Each path below is one point turned by a fixed rotation once a step. After each direction that follows a path, write how fast that rotation turns it, in degrees a step (0 if it stays still).
Each turn is a multiple of 5 degrees from 10 to 175, or 0.
Each row of a path follows its step; steps can be skipped.
path 1
step 1: [.06,.26,-.22,-.32,-.05,.00,-.29,-.34,-.02,.06,-.15,.19,-.23,-.33,.18,-.11,-.12,.13,.25,-.01,.20,-.02,-.01,-.23,.05,.08,.12,-.05,-.09,.03,-.11,.39,-.01,.16,-.09,.00,.22,-.33,-.09,-.02,.11,.04,-.23,-.05]
step 2: [-.14,.16,.00,.05,.36,-.07,-.21,-.10,.25,-.31,-.09,.30,-.11,-.21,.09,-.06,-.39,.29,-.16,-.10,-.02,.08,.09,.15,.02,.11,-.11,.02,-.14,-.13,.07,.37,-.23,-.12,.00,.13,.21,.02,.06,-.04,.27,-.02,-.11,-.14]
step 3: [.08,.12,.07,.35,.24,.13,-.01,-.04,.20,-.14,-.14,-.01,.18,.08,.30,.06,-.18,.41,.00,-.16,-.08,.09,.08,-.14,-.14,-.06,-.23,.10,.07,-.03,.27,-.01,-.29,-.12,.17,-.07,-.01,-.28,-.02,-.04,.31,-.03,-.06,.42]
step 4: [.08,-.12,-.10,.10,-.01,-.07,-.17,-.04,.02,-.04,.31,.11,.12,.33,.25,-.28,-.05,.41,-.11,-.26,.03,.18,.01,-.04,.02,-.25,.03,-.14,.06,.18,.30,-.07,-.13,.24,.28,-.25,.15,-.10,.05,.00,-.24,-.01,.16,.22]
step 7: [-.26,-.09,.10,-.03,.15,-.56,-.11,.15,.08,-.08,-.08,.09,-.24,-.10,.00,-.16,.10,.08,.11,.18,-.14,.06,.08,.01,.47,-.21,.03,-.03,.01,-.23,-.26,.17,-.11,.10,-.05,.30,.20,-.18,-.05,.23,-.03,.09,-.11,.04]
step 9: [.14,-.19,-.07,-.14,.12,.03,-.16,-.41,-.14,.03,.11,-.10,-.35,-.24,.02,-.12,-.17,.46,.11,-.15,.08,.03,-.01,-.20,.10,.12,-.12,.06,.10,.29,-.12,-.08,.07,.00,.37,-.09,.27,-.08,.19,-.04,.20,-.06,-.01,.12]
step 10: [.00,-.35,.18,-.10,.13,-.04,-.13,-.11,.27,-.18,.11,.32,-.09,-.21,-.07,-.01,-.07,.20,-.05,-.26,.15,-.22,-.25,-.07,-.05,.19,-.41,-.04,-.18,.22,.29,.09,-.18,-.11,.09,-.13,.13,-.22,.20,-.08,-.08,-.12,-.02,-.12]
step 13: [-.19,-.04,-.12,.13,.00,.14,-.51,-.03,.11,.13,-.34,.18,.10,.37,-.14,-.12,-.18,.14,-.12,-.18,-.38,.07,.00,-.01,.10,-.14,.11,-.15,.22,-.09,.07,.26,-.11,.05,-.06,.35,-.03,-.04,.06,-.04,-.01,.12,-.08,-.10]
Speeds:
[-.06,-.03,.07,.00,.13,-.08,-.01,-.01,.02,-.03,.13,-.02,.04,-.08,-.05,.00,.05,-.01,-.10,-.03,-.01,.00,-.02,.00,.00,-.03,.01,-.03,.09,-.06,.04,.04,-.01,.03,-.05,-.01,.00,.06,.04,.01,.01,.01,-.03,-.09]  140
[-.01,-.01,-.06,-.04,-.08,.07,-.06,-.06,-.06,.03,.03,-.05,-.04,.03,-.03,.02,-.06,-.02,-.04,.00,-.05,.03,-.02,.01,.02,.03,.02,.04,.12,.06,-.04,.03,-.10,.09,-.04,-.13,.03,.01,-.03,.02,-.01,.04,-.01,-.05]  90
[-.01,.05,-.10,-.03,.03,.08,-.01,.02,.06,-.02,.03,.02,.15,-.02,-.05,.02,-.02,.03,.02,.00,.04,.00,.08,-.06,-.01,.02,-.01,.03,.01,-.01,-.02,.04,-.02,-.09,.06,-.03,.04,-.06,.06,.12,-.03,-.02,.02,-.08]  40
[-.02,.03,.03,-.03,.02,-.04,-.02,-.04,-.06,.04,.02,.06,.11,.04,.03,-.06,.04,.02,-.06,.07,-.02,-.01,-.01,.04,.02,.04,-.16,.06,.00,.08,.00,-.06,.10,.01,-.03,-.04,-.04,-.06,-.07,-.02,-.05,.01,.00,-.04]  60
[.03,.04,.04,.07,.07,.09,.03,.06,-.02,.05,-.01,-.11,.06,-.05,.02,.02,-.02,.03,.02,.00,.00,-.04,-.04,.06,-.05,.05,-.02,.10,.05,-.03,-.08,.04,.00,.00,.06,.01,-.08,.02,.03,-.08,.03,.11,-.01,.03]  130
[.04,-.10,.02,.03,-.05,-.04,.04,-.07,.01,-.02,.01,-.10,.04,-.04,.07,-.03,.00,-.02,.00,.01,.00,.04,-.04,-.01,-.10,.03,.04,.04,-.10,.10,.04,.02,-.03,.04,-.01,.04,-.05,-.02,.07,.10,-.11,.03,.01,-.03]  65
[-.04,.04,-.03,-.02,.03,-.06,-.07,.01,-.02,-.01,-.10,-.07,-.01,.03,.04,-.07,-.07,-.04,-.04,.05,.00,.04,.00,-.08,-.01,.06,-.03,-.03,-.01,-.07,-.05,.10,.07,.02,.01,.04,-.06,.03,-.02,.10,.06,-.02,-.10,-.01]  60
